In the data rows, 128 means zero.
Here are some rows, each followed by its group. Groups can overlap.
[146  98 171 150 223 104 173 149  83 126 154 109 158 100  85 121 132 169
 156 148 106 135  86  83  88 151  25 191  58 142 137  25 113  53 135  48
  77 142 108  76 140 130 118 103  72 123 122  73 144  75 135] D
[107 157 104 106 113 155  91 109 151 154 104 167  95 160 149 171 158 100
 108 102 187  83 231 149 158 115 155  38 154 218 185 176 152 150  42 156
 171 178 196 196 155  82  86 175 173  38 184 231  85 186 162] U
[139 112 142 163 123 109 150 142 119 124 146 132 135  85 113 129 112 147
 147 145  86 125 114 112 116 164 144 148 130 117 116  75  67 102 145 131
 103 134  98 125 110 194 211  90 101 121  77 132 145 117 134] C
[123 135 126 127 129 131 129 124 126 130 122 120 151 134 134 101  62 127
 125 122 134 137  94 129 136 120 132 155 117 110 108 145 110  38 119  92
 116 129 137  84  53 135 124  85  55 117 138  64 140 102 127] G
[137 127 129 125 132 124 124 131 127 135 127  25 125 133 129 125  95 130
 133 138 123 145 127 126 119 179 126 130  78 138 107 134  83 138 131 119
 131 119 108 119 131 157 169 142 149 158  68 118 159 129  67] C
[136 122 132 136 135 122 130 132 121 122 132 127 148 115 123 120  90 138
 134 135 110 139  96 117 127 140 111 178 142  78 130 111 140 144 138 104
 129 119 112 116  25 185 134 124 149 139 132 133 122 138 107] C
[115 141 115 115 118 141 115 115 141 141 115 141 113 140 141 141  45 115
 115 115 141 115 141 141 141 114 109 134  55 107 109 116 141 132 132 128
  55  77 121  82 114 115 157 130 127 125 131 130 141 135 113] N
[164  89 161 167 142 102 167 159 102  64 168  77 184 102  77 117 131 170
 170 183  64 161  99  75  85 195 121 154 143 101 125 120 133  98 146 120
 136  79 108 134 124 214 114 149  48 120 136 115 107 145 121] D
[122 128 131 134 131 125 130 126 132 139 128 131 126  93 130 108  77 125
 127 121 120 158 111 128 132 121 137 133  97  83  93  50 111 105 129  81
  58 105 146  66  88 123 132  86 107 148  93  95 161 113 123] G
[141  74 155 191 148  61 137 164 105 111 162  89 203  75  95 116 138 146
 154 148  96 181  77 101  84 160 124 142 149 137 140 116  25 116 121 113
 140 129 136 140  62 153 143  25 108 133  78 114 173  96 117] D
[133 125 130 128 157 132 121 132 120 126 130 109 144 116 126 131  91 131
 131 132 113 120 140 127 125 131 139 203 106 147 122 126  86 107 150  86
 117 111 147 109 111 125 157 117 147 206  95  95 163 133 117] G
[ 62 148  60  42  82 245  80  77 218 155  53 172  38 154 211 191 218  85
  50  72 148  11 150 206 174 102 101 171 107  92 125  72  76 111 140  80
 148 108  98 103 146 147 131  94 100 142 118 102 189  73 109] Z
[ 90 179  89  85  74 194  89  81 181 177  71 168 108 152 173 181 192  64
  77  71 200 100 145 186 201  88 190  55 160 169 211 179 157 170  33 179
 151 218 169 154 166 101  78 153 157  98 150 169 104 218 208] R
[110 158 103 107 101 149  66  98 155 151 105 149  94 181 151 148 131 101
 105 108 191 113 149 153 145  99 163  45 168 160 179 187 179 150  97 201
 223 158 214 153 153  98  79 189 154  81 187 151  98 162 155] U
[105 158 105 100  90 150  92 103 148 151 103 155 103 154 147 147 155 109
 111 103 160 108 157 148 148 104 198 102 157 162 206 167 156 173  64 155
 170 179 195 188 154  85  99 195 164  83 151 151  64 183 201] U
[200  50 201 170 196  45 161 208  42 114 198  89 223  56  67  72 148 173
 182 149  97 186  81  68  60 135 127 157  88 109 114  99 116 124 189 117
  61 130 129 148  70 173 116  45  75 140  93 127 108 101 131] B
[171 105 159 192 160 104 163 155 108 102 165  86 137 127 104  89 111 171
 162 171 124 150 125  87 103 231  80 245  79 126 109 124 136 123 120 125
  91 125 141  38 120 114 180  94 126 159  88 107 150  77 137] D
[ 48 147  62  48  70 206  86  42 223 214  61 184  45 145 223 223 186  25
  64  45 188  50 145 195 164  76 108 166  71 109 111 131 121  98 115 134
 108 136  94  53  95 168 137 113 148 150 111 119 118  33 147] Z
[182  79 161 184 150 105 166 150  94  94 155  86 175 128 102  53 144 181
 156 150 101 184  85  98  93 149 109 132 103 138 139 127 147 122 136 127
  77 144 121 111  79 145 124 107 114 151 145 120 132  48  38] S
[ 98 214  80  72  99 163  79  94 171 157  90 161  62 155 165 183 164  87
  83  80 165  92 245 182 166 108 187  80 201 245 245 184 194 196  71 195
 181 158 164 198 203  68  96 203 151  92 169 171  91 214 161] R
[179 105 151 181 151  96 165 148 104 117 152 106 195  83 110  50 124 147
 143 144  90 154  79  94  81 153 100 141 103 102 110 108 120 100 153 149
 126 128  25 121  94 142 164 119  67 129  75  91 135  92 112] D
[102 168  98  92  84 156  90 101 153 163  96 179 115 174 163 158 157  96
  96  95 168  89 208 160 181 102 152  86 189 208 156 159 176 208 104 162
 154 167 158 157 168  81  62 211 156  77 178 171  85 158 165] U
[151  99 159 168 144  66 149 153  71  48 159  99 125  95  65  77 128 161
 164 167  53 185  89  83 107 178 126 117 121 116  85 117 117 140 151 131
  97  87 130 143  98 122 133 114 141 203 104 106 184 107  50] S
[111 155 107 107  85 154 110 105 145 146 101 145 101 218 150 160 154 110
 103 106 147 102 167 161 145  82  55 147 113  79 104 135 109 113 154 136
 142 118 114 120 140 200 141 124  50 108 105  98 145 115 119] U
[135 113 142 165 149 106 135 143 107  45 144 102 142  99 112  93 111 141
 145 146  98 150 116 120 118 125 108 114  77  87 131 129 123  45 144  66
 127  60  93 132 131 129 154 110  11 114 145 148 109 148 138] D
[176  73 158 172 143 100 145 150  55  42 151 111 155 119  92  97 134 183
 160 176 105 160 122 107 101 141  71 122  92 141 142  56  69 140 137  11
 141 139 110 129 136 114 179  89  71 158  69  83 133  81  96] S
[196  11 231 188 157  55 190 231  80  71 200  56 187  76  42  61 147 245
 194 200  73 176  67  33  82 150 107 137 107 148  55 113 139 127 154  85
 125 103 102  73 105 167 137  88  96 145 119 121 113 140 110] B
[ 78 190  95  98  81 161  99  93 164 167  94 206  77 144 160 211 154  95
  97  80 168  97 162 168 175  92 171  60 156 151 174 168 158 206  25 152
 179 171 164 172 245  65  81 206 178  93 160 168 103 152 163] U
[167 100 145 166 166 113 159 165  98  90 148  97 126  95 108 105 109 163
 184 163 116 134  84  96  90 159 142 141 102 128 127 139 110 101 116 145
 135  89  55 111 123 113 152 121 103 148  84 126 176  76  98] D
[117 137 119 119 117 136 116 118 136 137 119 140 140 139 137 113  64 128
 119 119 125 119 131 137 134 128 149 129 115  86 137 134 128 122 153 131
 137 114  81 106 114 151 156 127 107 112 111  88 112 116  88] N
[214  45 188 178 185  56 160 190  74 103 196  45 194  64  11  56 129 201
 192 184  94 132 130  42  76 214 119 144 145 114 115 117  58 132 148 116
  76 110 139 126 114 129 113  67 146 223 147  89 201 113 140] B
[156 111 146 155 140 113 143 154  97 125 141 135 154 109 107 117 105 139
 142 148 125 134  76 109 116 138 114 127 137  98  91 102  98 110 113 117
 143 104  61 121  93 109 121  83 138 147 135 139 143  58 132] G
[139 126 131 137 148 122 144 131 115 119 130 129 134 132 124  90  96 129
 132 126 121 121 139 125 121 149  45 149 130 105 122  81 132 147 171 102
 146 137 122  77 138 139 126 145 131 143 144 137 182 142  56] G
[143  92 162 158 131  90 167 183  56  95 175  66 181  58  99 105 135 150
 162 214 107 179 112  89  95 166 107 142  90 143 141  38  81  80 137 110
  98 135 144 129  48 144 138  83  97 194 126 101 121  94 130] D
[143 110 145 147 164 107 174 137 110  89 142  78 171 129 109  90  98 143
 146 151  75 176 113 101  98 162 148 177 135 121 129 139 103 148 110 132
 139  67 126  11  67 162 143  95 132 152 143 134 206  85 106] G
[145 119 145 166 127 115 140 145  99 114 141 109 158  90 115 129 109 139
 144 157 127 144 105 116 120 136  50 136  95 120 116 140 102 146 206 133
 132  62 136 113 122 179 187 112  58 160 110 123 155 112 103] G
[130 125 132 130 172 130 133 132 130 119 131 130 129 124 126  97  77 144
 129 142 121 118 102 124 119 119 147 148  45 132  92 109 127  87 124 101
 121  55 149 105 143 152 146 107  62 143  80 124 192  88 129] G
[121 134 122 120 158 136 123 121 135 131 121 121 144 136 135 133  73 120
 120 122 139 135  96 135 126 121 145 146  67 131  86 133  89  82 113 100
 122 130  60 100 141 195 126 123 138 143 116 145 114 130  92] G
[127 126 124 128 125 127 137 126 134 134 131 102 151 128 128 110  79 134
 126 125 124 124 138 130 130 122 115 117 126  45  80 120 149 126 159  96
 148 128 117 137 124 171 160 121 104 173 132 125 130 105 105] G
[ 96 223  92  76  86 159  96  88 173 181  91 161 112 173 185 163 176  89
  89  96 208 109 182 171 157  94 167  93 151 198 172 173 178 195  65 153
 176 203 154 170 178  99  66 183 153  72 161 185  83 169 188] R
[ 79 194  87  77  88 186  67  82 161 184  75 200  93 162 178 208 163  93
  86  93 211  96 177 170 166  55 184  71 170 156 203 206 162 152  77 154
 187 223 166 167 188  25  89 176 174  86 196 196  75 171 167] R
[112 145 111 105 110 148 113 109 143 147 111 171 108 191 144 152 132 113
 112 113 150  68 162 145 153 108 156  96 177 164 169 189 176 198  99 154
 231 150 180 161 211  45  85 201 214  91 152 208  81 155 157] U
[126 136 121 131 136 133 122 120 134 136 121 137 116 135 135 128  56 121
 121 123 117 120 120 134 135 117 131 145 111 123 132  95  85 119 172 114
 122 143 118 136 134 132 143 139 111 185 120  87 109 121  48] G
[155  84 181 157 141  77 183 156  95  60 171 105 179  94  82 104 136 179
 187 194  87 130  91  88 100 245 135 171 118  92 143  80 105 128 118  95
 130 105 106 147 108 111 119 147  88 179  90 111 163  86 117] S
[121 135 122 122 167 132 142 120 130 134 122 132 128 131 134 108  67 122
 125 123 129 131 114 135 134 124 102 115 143 113 100  89  99 112 140 134
 105 115  91 106 115 156 167 108  56 125 130 140 138 122 142] G
[203  77 153 152 159 103 176 159  75  66 181  96 164  55  84 100 136 155
 164 151  77 223 135  73  96 223 140 164  99 130 142  69 117  99 188  86
  83 106 147 139 103 203 176  97  38 114 109 130 126 124 149] D
[153  69 165 155 154  77 164 198  77  50 203  73 154  53  45 103 123 218
 218 245  95 140 127  50  75 157  98 173 109  95 105 142 140  83 131 108
 140 127 133 132  94 166 183  96 109 114  90 122 138 135  33] B
[125 129 125 130 126 128 124 128 125 121 130 104 130 127 129 102  72 138
 132 130 127 122  98 130 132 135 130 114 102 137 103 103 108 143 125  96
 131 137 140 117 122 177 137  88 123 121  94  38 113  69  76] G
[117 139 116 117 116 140 117 117 139 137 117 111 134 138 139 139  48 117
 117 116 137 116 137 139 139 126  68 168  82 115 106 124  90  97 145 136
 110 147  69  97 136 143 138 140  77 180 123 134 134  68 100] G
[ 73 191  94 102 105 161  97  93 177 183  93 163 102 190 163 153 159  98
  93  86 158  77 179 162 154  75 195 102 190 151 159 152 168 245  92 170
 157 198 150 185 160  50  38 208 152  60 168 176  98 156 200] U
[ 55 153  25  73  95 211  62  80 214 160  33 173  42 161 203 200 214  53
  33  48 159  88 151 198 151  64 117 143  80 116 119  11 122 117 107  98
 139  58 140  94 112 139 110 135 129 159 139 127 140 148 102] Z
[149  88 151 147 200  74 185 162 103  90 157  83 173  50  88  88 112 162
 172 191 122 165  93  86 103 137 127 163 112 136  95 108  75 108 143 136
  94 126 132 148 101 117 118 108 121 136  82 147 214 104 149] S
[206  42 245 148 154  75 168 192  53  75 206  72 161 109  33  42 129 187
 231 171  93 157  61  45  64 211  96 146 100  96 132 143 119  96 187  95
  74 120 145 102  92 179 114 130 111 134 109 125 142 132 120] B
[188  88 175 150 138  97 179 166 102  97 177 108 189 106  78 125 139 155
 176 218 100 201  53  67  67 143  86 108 115  88 113  90 127 143 194 121
  80 148  53 133 134 140 190 100  80 117 126  78 118 142 131] D
[ 85 166  71  86  72 183  61  77 179 195  79 156  58 150 176 182 195  38
  84  75 171  56 161 189 178 105 174  75 176 175 155 166 167 179  89 183
 160 170 190 245 167  97  70 245 231  88 203 218  96 174 196] R
[122 133 126 131 139 135 134 127 124 124 124 130 166 135 132 127  69 126
 122 131 129 159 118 131 131 167 111 166 121  62  98  66  33 118 185 145
 125 146 142 149 143 146 218 120 135 211  56 133 110 106  85] G
[130 123 129 141 126 116 164 135 121 130 134  88 140 127 122 128  83 134
 135 130 110 132 125 112 123 167  60 129 105 149 139  45 105 145 147 139
  68  74 116  61 117 172 122  81 144 183  88 121 151  93 124] G
[116 140 117 117 118 139 117 116 140 137 116 140 132 141 140 136  38 116
 116 117 137 118 140 140 140 121 139 114 125 119  98 133  98 115 157 130
  86 132 123 130 101 111 121  55 139 154 141  58 120 128  72] N
[245  48 208 211 214  38 211 223  92 102 231  84 157  86  25  33 144 203
 223 208 107 136 133  86  78 170  85 134  94  95  93 105 112  81 129  67
 144 139 130 122  85 129 111 148 136 181  48 117 123 122  93] B
[218  66 195 159 145  72 203 186  92  73 190 107 163  83  53  76 143 168
 155 185  99 142  78  91  33 139 105 154  83 134 140 144 147 114 177 147
 126  88 139  89 147 117 108 140 106 137 125 103 148 109 139] B
[148 102 185 141 155  94 152 147  95  92 164 103 188 101 103 113 116 200
 171 150 115 174 107 113 111 124  65 206 148  67  88  91 145  79 109  94
 106  53 136 104 127 154 135 134 143 149  62 138 115 141 119] D
[ 89 173  91  99 114 162  98  96 157 173  95 154 108 188 161 165 146 102
  91  95 148 113 151 161 171 100 177  99 191 157 218 167 153 182  75 170
 208 171 150 169 190 105 102 231 245  45 156 161  92 166 171] U
[154  61 179 170 143  83 206 195  11  38 185  55 173 102  61  38 139 177
 201 201  61 148  83  82  83 168 118 113 147  89 124 125 127  95 142 140
 129  61 113 100 144 142 121  50 133 231 147 135 116 132  83] B
[150  81 176 158 140  96 145 153  60 110 164 124 169 116 102 109 125 231
 158 177 103 208  89  58  98 173 123 142 108 140 149  73  80 136 127  83
 108 108  71 117 111 155 129 147 119 208  77 100 167 117 124] S
[ 77 183  79  70 108 173  74  76 179 173  73 180  89 153 188 157 198  61
  83  74 179  85 173 179 195  77 167  91 159 176 186 151 231 166  68 168
 156 151 179 157 186  38  60 188 158  79 182 158  73 170 176] R
[ 98 176 102 109  69 160  95  99 164 149  99 153  98 211 155 177 170  84
  98 101 158  90 142 164 189 109 162  64 153 152 153 168 188 161 103 151
 151 152 162 168 196  83  88 178 154  87 179 170  56 182 183] U
[119 137 119 117 119 137 122 119 137 121 119 140 123 137 137 134  50 119
 118 117 135 122 137 137 137 122 122 187 136  90 146  95  65  73 148  55
 117 142  86 118 139 124 150 121 148 111 148 121 180 111 130] G
[ 91 231  90 102  76 176  25  83 171 153  92 160  92 245 167 151 179  55
  95  91 171 110 170 166 214 103 151  90 170 159 178 182 152 162  78 165
 168 245 163 155 173  70  93 177 163  55 164 155  94 175 158] R
[ 95 198  93  93  97 165  84  90 173 192  87 176  92 151 164 164 191  78
  92  98 180  79 148 162 173  65 151 101 165 173 171 190 155 160  97 184
 167 181 155 171 162  66  75 150 166  53 154 173 106 177 162] R
[137 117 138 158 144 119 156 136 124 105 137  99 170  91 114 109 103 122
 140 147 108 177 124 119 119 145 149 157 128 131 100 115  56 102 122 143
  90  98 139 140 143 126 112 134  97 172  50 143 121 104  97] C
[149 115 134 127 176 118 142 143 119 101 143 136 139 107 120 120  98 144
 144 147 109 206  95 111 114 129  99 168  93 145  72  71 108 121 231  88
  88 119 110  99  69 120 198 106  70 118  85  97 157 149 128] C
[ 72 192  77  97  88 182 108  48 159 196  85 195  65 171 186 154 174  86
  90  83 245  86 146 166 176 111 194  89 231 151 151 152 155 181  62 206
 175 176 154 158 179  85  83 158 175 106 173 156  92 157 206] R
[157 102 157 171 170  86 127 162 105  98 152  83 147 109  91 110 122 165
 152 165 115 143 100 108 100 171  98 167  68  88 118  84  95 142 211  94
 120  99  33 136  60 160 178  72 142 119 115 108 137 140 143] S
[ 45 151  38  11  53 203  88  71 201 170  58 203  83 154 198 218 206  45
  45  86 190  48 146 223 171  85 141 123 121 126 123  94 142  75 160 147
 116 145  65 127 104 113 186 148 130 136 133 134 157  80  97] Z
[ 11 148  33  61  77 200  86  33 184 186  11 178  78 145 218 172 200  69
  48  66 189  81 150 245 188  33 114 137 110 122  48  87  93  25 201  97
 111  98 106 123 135 114 192 114 106 124  85  76 162  11  98] Z
[114 142 114 114 115 142 114 114 142 142 114 143 115 141 142 142  65 114
 114 114 142 115 145 142 142 114  83 145 112  98  95 127 112 140 125 113
 124  76 145 139 133 132 130 143 137 214 124 147 196  55 145] N
[ 86 203  72  85 102 167  83  85 160 172  80 147  50 214 171 192 166  83
  74  89 157  93 168 181 170  93 154  85 186 155 164 196 180 192 102 151
 164 188 162 153 163  62 106 190 156 103 198 187 104 187 231] R
[134 118 137 135 154 126 158 140 122 120 136 122 119 105 122 126 105 137
 141 144 118 170 132 122 131 164  79 109 128 102  78 117 141  92 147 144
 133 142  90  55 117 140 139 119  84 127 122 116 177  80  94] G
[119 136 120 119 122 137 134 121 138 129 120 121 121 132 136 139  70 118
 122 122 131 125 134 135 135 159 135 161 130 127  83 118  48 142 198  91
 119 136  96 105 138 245 245 130  98 168 117  56 129 134 124] N
[142 120 139 131 178 118 137 137 120 118 140  70 131 123 119  71 103 136
 137 124  45 183  72 120 111 125  56 139  88  97  67  83 130 129 108  76
  71  80 144 127 100 184 167 142  66 150  99 113 149 139 115] G
[150 112 149 182 158 108 150 137 104  58 148 115 155 122 110 112 111 154
 147 142 114 245 113 114  92 134 142 140 123 132 134 103  62  33 155 121
  92  97 105  78 113 134 129  61  79 156 127  86 107  42 128] G
[158  99 158 144 170 111 154 151 107 119 147 125 133 110 106 124 140 175
 163 160 101 117  73  80  61 131 102 126  70 146  69 121 117 114 149 126
  95 143 129  56 140 137 189 116 134 123 119  60 131  96 110] S
[ 90 185  70  68  89 178 107  69 178 176  80 186  80 169 179 185 179  83
  88  92 178  62 153 165 187  96 154  65 164 201 160 163 153 163  66 175
 198 200 172 159 189 101  97 171 192  64 159 200  99 150 175] R
[ 94 188  86  81  80 169  98  86 166 168  86 145  99 155 169 171 168  80
  85  89 176  76 143 167 163  42 157  82 152 158 156 192 159 154 103 186
 169 166 188 158 198 100  92 192 191  90 231 181  70 151 173] R
Which 4 groups are nearest to each row below, nearest first, going by the distance to the centre of the group?
[ 94 175  93  92 109 163  83  95 154 176  94 177  61 187 158 143 157 104
  94  90 177  89 198 158 153  95 172  33 150 190 171 200 170 156 102 169
 162 211 154 160 174  56  86 166 158  33 156 150  77 170 152] >> U R N Z
Which 4 groups are nearest to each row below, nearest first, going by the average distance to the group's rows?
[140 119 141 137 176 113 149 135 118  94 140 117 158  66 117 122  94 136
 136 140 128 121 120 121  98 160 146 119 117  74  60  90 145 142 170 117
 135  80 109 107  75 121 201  85 131 176 139 143 119 147 102] >> C G N S
[ 77 187  76  87 103 176  75  84 196 190  69 208  98 152 171 170 165  88
  80  97 206 111 183 164 194 102 168  70 184 181 194 155 162 188 106 182
 201 156 189 167 184  89  76 184 186 105 167 214  86 162 153] >> R U Z N
[120 134 119 132 131 134 120 122 135 129 121 136 122 136 135 135  75 122
 124 121 139 145 136 136 136 132 136 150  98  53 117 107 107 134 127 134
 138  86 126 125 148 120 135  77 105 151 121 116 161  88  77] >> N G C S
Which 4 groups are nearest to each row below, nearest first, going by the distance to the group's nearest row?
[152 113 144 174 183 116 161 139 116 115 143 114 153 116 111  81 105 147
 135 131 125 135  92 115 128 140 145 111 142 115 126 141  99  90 124 102
 128 135 113 131 113 211 114 125 125 155  71 110 156 111  82] >> C G D N
[ 82 154  61  69  80 208  45  38 195 182  60 211  73 172 200 189 201  77
  25  38 183  82 160 211 168  11 143 109 148 100  92 127 149  80 130 116
  99  94 117 135 105 131 154  66 148 186 129 115 132 143  42] >> Z U N R
Which 5 groups are nearest to each row below, nearest first, going by the average distance to the group's rows?
[147 121 142 142 155 114 139 144  98 123 142 132 118 108 111  94 102 131
 136 147 105 151  71 113 124 124  90 170 138 129 146  85  91 120 196 138
 130 100 112 141  90 134 139  70  25 141  92 126 120 118  68] >> C G D S N
[ 99 167  95  90 102 158 109  97 162 161  98 153  94 200 159 175 175 101
 100 100 147  85 164 152 162  48  98 155 147  97 101 142  55 125 142 130
 148  93 143  86  68 208 124 102 115 218 116 141 190 116  90] >> N Z G C U
[143 101 183 161 134 101 195 173  84  82 170  60 127  98  79  96 134 151
 165 161  98 136 101  85  45 155 140 172  33 148 101 125 113  65 139  84
  38  42  89  93 104 133 129  11  95 162 146 128 203 109  99] >> S D B C G
[136 122 133 154 138 129 138 136 102 133 133 113 117 136 114 129  89 145
 132 129 108 130 132 115 116 179 142 110  86  85 130 116 136 130 134 109
  79 122 102  83 117 149 117 126 121 126  73 137 142 147 101] >> C G N S D
[151 114 144 136 169 108 171 146 125  72 143 123 135 114 111 115 101 148
 139 141  50 122 121 105 105 161 125 223 135 141 104  92  66  88 136  77
 124 116  56 132 123 170 156 132 120 157 142  88 198  99  87] >> C G S D N
Which 5 groups are nearest to each row below, nearest first, going by the distance to the group's nearest row?
[138 132 125 126 135 126 128 130 131  98 126 100 122 122 133 132  81 119
 125 127 106 149 108 126 133 130  89 190 137 121 114 115 143  89 156  98
  93  90 128 108 108 148 111 141  65 119 138 143 147 133  83] >> G C N D U
[180  95 167 167 168  69 148 168  98  74 172  61 130 121  85  66 138 166
 152 155 117 231 105 102  66 196 133 112 110 125  61 112  86 116 124 137
  64  70  86 148 105 138 163 117 128 176 130 109 200 136  25] >> S D C G B
[208 106 150 194 120  94 170 157 117 109 153 110 149 129 104 102 117 166
 151 156  93 155 105 104 104 161  86 163 145  38  97 119 145 145 157 125
  78 136 135 144 139 115 164 139  83 138 126 108 111  95 146] >> D G S C B
[101 164 100  95 109 160 104 101 163 147 101 163 105 148 152 156 158 102
 102 104 143  90 142 154 163  91 181  62 187 211 191 150 165 180  56 188
 184 163 160 173 214  11  77 170 162 105 167 176  72 191 214] >> U R N G Z
[140 120 135 136 130 127 133 134 118 113 136 121 137 121 117 111 104 145
 137 145 123 149 139 119 117 132 108 121  90 111 111  85  92 146 122 127
 105 109 135 120 125 136 208  33 143 161  81  86 124 146  90] >> G C N S D
[ 99 171  98  88  90 153 109  98 159 153  95 159  88 173 158 147 162 104
  97 100 195  66 184 159 155  90 160  95 155 153 175 188 166 168  89 150
 189 162 161 189 182  94  77 170 170  88 214 191  94 194 158] >> R U N G Z
[ 76 154  11  60  33 231  56  56 206 198  48 162  53 142 208 194 190  58
  61  11 157  74 155 200 158  25 120 115  25 104 120  93  98 135 208 141
  66 115  83 145  90 187 151 146 140 146 131 119 166  84 129] >> Z U N G R
